One vector is turned by the same rotation once a tick. Each row is the vector after some number of ticks, and that number follows the row.
The counts run from 0 to 200.
[164 153 154 109 121  92 118 100 163 146 113 113 186 140 161  89 103 145
 128 129 112 125 143 153 125 100 122 149 105 101 114 135 106 114  88 124
 168 100 163  98 122  62 117  88  81  99 120 116  66  99 140 192  97 111
 106 142 103 149 132] -> 124
[115 119 178 175 112 123 124 130 124 176 111 146 100 141 179 132 151 157
 138 161 149 147 156 179 122 120  76 169 147 132 157 127 102 161  75 111
 152 110  80  73 115 169  57  93 105 173 129 100 152 136 117 137 124  94
 150 139  90 113 126] -> 21
[ 92  95 105 152 176 136 112 121  88 140 136 126 198 159 111 167 196 156
 137 128 130 125  95  61 100 145 105 137 164 126 154 112 159 116  94 104
  96 155 104 154 147 153  89 145 122  88 110 122 135 146 106 108 138 147
  98 119 110 146  99] -> 81
[123  60  70 110 110 137 133  76 148 146 141 152 145 180 112 149 152 106
  94 135 142 123 100 132 178 111  79 154 175 109 131 148 156 130 150 121
 135 104 142 139 160 160 135 128 130  94 117 102 105 111 132 110 116 121
  99 119 113 117 133] -> 50
[137 115 107 146 132  79  67 131 186 138 162  75 131 130 166  97 138 135
 104  96 124 163 114 135 132 123 145 130 149 122 132 122  79 168 137 138
 164 117 102 104 112  99 154 119 132  87 147 139 113 101 121 189 141 114
  92 140 173 102 108] -> 132
[151  52 137 135 109 156 117  89 144  82 148 102 139 152 117 121 106  70
 137  72 141 147  79 118  98 133 135 122 142 114  88 139 179  98 169 131
 111 147 119 177 205 103 100 137 147 115 148 146 127 135 100  81 153 141
 100 127 132 122 112] -> 143
[161 163 114 111 170 111 143 180  82 104 101 198  61  93 100 112 123 155
 127 110 104 123 154 131 136 112 111  92 116 159  89 122 110 161 140 127
 103 128 170 125  94 128 164 144 173 130 136 136 146 150 170 156 135  89
 159 137 142 142 154] -> 95
[126 111  98 147 122 111  79 162 176  95 178  77 144 172 137  86 126  94
 125  92 116 173 105 127 127 157 114  92 140 136 137 115  93 140 143 130
 164 117 131 138 136 114 141 128 163  67 113 140 119 105 105 156 146 147
  59 137 178 122 121] -> 135
[125 115 139 127  92 145 177  99 122  98 103 184 134 123  74 167  72 112
 119 143 146  81 112 110 139 102 118 129 157 164 107 166 184 109 164 129
 100 128 144 127 156 117 141 152 115 161 159 155 113 136 157  90 140 116
 153 111  93 144 135] -> 149
[128 104 136 104 115 159 141 126 128 153 134 102 136 180 161 120 131 100
 135 127 119 108 147 156 137 154  82 157  97  88 145 115 159  80  97 134
 113 152 121 148 156 136  91 123  99 155 114  80 135 152  90  52  87 138
 122  88 109 127 142] -> 112
[127 160 125 126 136 149 123 147 107 147 106 183 118 139 129 113 139 146
  97 191 109 123 181 146 100 153 109 132 122 123 166 132  93 157 120 145
 142 119 106  98  79 136 138 136  93 155 120  75 159 117 133 121  76 148
 114 171 122 155 110] -> 26
[118 106  65 132 114 156  74 135 175 100 168 126 130 117 127 131 129 102
 106 119 126 160 122 146 115 145 157 116 152 148 120 134 111 167 223 168
 135 141  66 139 112 147 178 147 144 108 134 144 171 120 118 119 126 130
 114 155 162 109  93] -> 137
[124 125  87 118 135 102  99 115 169 138 159  86 148 155 137 103 122 127
 104 128 118 154  91 133 161 101 117 108 152 138 134 105 113 159 128 114
 184  99 131 127 117 109 166 132 121  58 126 124  91  99 118 185 128 153
  72 155 169 153 134] -> 131
[ 98 156 117 173 146 137 130 170 126 147 103 141  69 123 125 156 164 125
 122 181 102 113 137 105 104 161 158 115 170 160 178 117  51 162 103 133
 127 121  73  99  70 140 112 140 137 143 146 148 145 112 115 153 153 142
 141 147 121 124 112] -> 164
[124 172  93  95 148 111 139 159 103 118 128 147  43  93 138 103 124 148
 120 143 118 143 146 149 175  99 117  98 115 156 116 108 138 175 147 118
 137 124 145 119  95 187 162 141 144 126 137 137 133 165 168 143 114  99
 177 117 163 127 152] -> 99
[ 99 110 167 180 135 134 109 133 122 138 147 125 192 114 132 180 162 171
 142 104 154 119 117  98  97 153 154 158 166 144 154 141 154 134 115 124
  98 175  63 119 115 144 107 133 136 138  79 158 161 138  92 104 160 131
 152 123 113 106  94] -> 79
[120 101 154 110 161 126 134 113  98 115 132 169 144  82 135 129 147 188
 126  98 163 127 161 125 158  86 116 145 139 130  78 160 148 150 148 128
  86 140 139  86 106 139 183 108 140 126  74 103 136 167 154 117 134 108
 172 118 121 116 140] -> 183
[105 170 118 170 165 142 147 181  83 124 124 125  79 173 117 145 161  99
 114 177  74 108 139  78 112 170 120  91 151 152 182  93  72 124  76 120
 135 125 115 132  96 150 101 137 148 130 117 129 121 126  89 137 147 174
 112 135 133 139 126] -> 165
[161 158  83  76 120 152 128 153 142 121 128 116  81 163 138 120 127  48
 133 125  94 142 147 154 129 147 118 119  72  95 160  60 124  96 124 124
 131 102 161 191 133 126 109 127 136  93 143 110 127 112 109  76 105 117
 104 120 149 128 152] -> 200
[110 118 143 101 136 113 180 108 102 136 116 118 105 140 115 132 114 124
 171 118 142 125  88 134 184 122  89 116 117 143 118 111 212 100  99  95
 136 131 113 162 150 158  79 115 102 134 155 142 115 166 134 140 114 118
 143  70 108 143 153] -> 12
[122 101 118 103 158 116 158 121 106 139 146 167 155 122 115 142 149 197
 114 124 134 117 113  98 177  85  90 132 129 111  90 140 141 132 132 125
 110 127 175 104 140 160 200 138 140 101  87  91 109 165 163 122 129 128
 145  95 130 145 161] -> 184
[132  71  72 134  92 143 127 107 165 117 114 168 128 138 112 192 129  79
  98 163 141 119 134 134 139 119 104 161 177 117 154 161 110 180 186 152
 113 119 148 117 160 135 147 134 112 150 108 139 128 117 136 108 152  96
  96 131 118 108 111] -> 53
[130 165 119 102 163 109 144 169  81 106 121 169  70 117  97 111 134 141
 128 124 105 135 128 118 147 104  89  80  95 139  99  85 133 148 129  97
 127 127 185 126 111 161 162 124 170  81 140 122 123 150 161 141 136 124
 139 139 156 148 170] -> 96
[ 82 106 142 156 148 122 123 124 108 143 139  83 187 139 109 178 168 134
 158 135 108 124  89  59 152 138 131 121 169 144 183 116 157 119  93 101
 122 146  85 152 111 128  99 147 127 126  88 133 119 150  85 121 155 171
 121 101 130 161 118] -> 77
[169 113 134 153  75 158 114  98 164 126 122 187 117 129 116 151 112  87
 115 137 153 108 159 164  76 141 120 138 150  99 142 158  88 144 192 153
 111 128 144 121 162 125 124 120 134 133 143 129 130  99 154  99 170  77
 113 155 112  73 108] -> 56
[150 154 115 118 156 137 137 175  92 116 112 114 122 148 125  71 141  96
 116 142  81 117 174 117  88 137 116 112 112 133 122 117  98 111  87 150
 138 113 161 108 121 100 136 142 122 124 103  87 110 128 117 136  99 184
  78 147 164 183 155] -> 31
[146  79 152 122 107 130 151  75 131 123 143 109 129 128 109 128  81 108
 153 109 150 126  96 127  93 113 128 156 143 127  82 154 189  89 160 106
 123 135 132 158 210  91 102 135 112 115 181 161 106 129 121 123 127 128
 133 124  92 122 101] -> 147
[152 110 138 132 145 111 125 152 100 103 142  86  81 101 141 101 105 107
 167  97 124 149  95 142 110 110 145  90 108 137 101 101 176 118 151 114
  89 172 136 168 195 128  94 161 147 132 185 168 121 196 150 134 130 138
 142 109 159 125 120] -> 5
[107 153  62 102 125 102 108 147 160 112 132 142 164 143 112 122 121 139
  84 140 103 136 118 121 165 117 154 103 160 162 134 128  91 179 146 134
 169 102 134 136  82 113 194 123 104  80  98 108 117  97 133 175 128 137
  80 153 160 152 128] -> 130
[109 127 172 151 121 110 134 102  97 172 110 119  93 158 139 132 141 152
 148 164 132 142 124 145 142 108  54 142 137 115 173 101 131 126  76  86
 183 111 112 131 131 161  56 102 101 135 144 100 123 130 111 150 102 118
 120 132  84 124 133] -> 20
[144  90 107 138 118 129  57 134 171  94 181  81 127 135 149 108 132 124
 107  85 141 163 121 139 111 148 149 120 148 136 105 135 103 159 158 143
 148 134  91 152 144 114 156 126 147  89 122 141 145  97 101 142 158 127
  92 146 175  88  90] -> 136
[140 157 129 117 140 108 117 148 114 128 124 151  58  96 142 101 130 160
 126  98 132 167 130 169 137  91 135 110  93 137  87  94 123 158 142 102
 142 112 133 112 104 159 160 112 174 113 159 137 153 147 173 157 142  86
 161 133 144  85 144] -> 98
[139  62 105 145 104 140  97 117 180 104 153  74 115 114 143 130 121  91
 124  99 144 170 105 134 110 130 156 146 160 154 110 150 128 130 170 146
 107 153  81 140 162 106 123 139 133 121 165 176 154 144  94 112 135 133
 128 137 144 105  82] -> 140
[142 105 173 113 164 141 104 138 100 119 168  75 130  96 140 121 171 139
 163  89 107 147 132  80  76 135 146 174 123 131  83 138 131  71  88 130
  88 137 136 110 132  96 105 140 141 134 119 145 132 164  76 131 111 166
 161 154 137 127 128] -> 174
[ 95 148 101 107 108 128 155 171 107 109 133 144  68 121 161 131 114 120
 124 130 109 131 160 145 195 143 102 102 121 165 134 111 131 149 125 131
 155 142 108 127  83 176 165 136 159 126 110 112 171 171 124 107 140 132
 158  70 154 109 167] -> 103
[104 175 183 213 114 110 125 136 135 179 115 159  96 129 135 129 134 137
 128 110 130 127 110 149 119 131 139  98 123 146 133 115  82 128 108  80
 176 143 109  96 139 157  76  98 157 131 169 133 131 104 133 166 191  90
 126 165  90  90 138] -> 159
[147 115  63 114 160 118 131 138 134 154 127 153  95 184 125 127 169 117
  97 130 138 125 147 153 159 119  59 105 116  81 159  93 114 158 138 132
 132 136 171 141 134 178 143 129 127 101 115 100 100 123 163 128 133  93
  77 105 143  95 186] -> 192
[140 149 116  92 123 106 135 125 140 155  96 145 186 153 128 110 114 133
 110 171 108  92 143 130 125 102 110 133 124 111 136 110 130 118 103 128
 156 103 194 124 110  89 143 114  83 104 112  91  62  94 146 172  83 138
  95 139 115 180 153] -> 123
[196 128 116 116 125 124 118 151 154 137 124 101  59 160 158 111 129  66
 134 129 142 156 147 175 111 150  89 124 103  68 158  69  85 157 152 124
 129 127 152 145 134 122  68 133 141 135 132 147 114 111 108 132 128  82
 111 126 153  79 156] -> 197
[ 96 143 103 100 135 127 179 113  90 121 107 156 105 124 111 127 107 142
 161 139 125 101 111 131 188 125 119 118 116 146  97 123 202 105 150 110
 114 149 105 164 123 176 123 128 113 143 152 144 166 155 161 115 108 110
 168  67 112 153 137] -> 11
[119 136 154 156 102 154 139 145 102 161  91 180 104 142 138 158 125 158
 108 194 117 131 180 146 140 143  74 165 169 129 171 140  99 173  80 130
 150 120  88  95  86 144 111 110 104 173 116 101 174 136 120 116 118 117
 140 137 104 134 141] -> 22
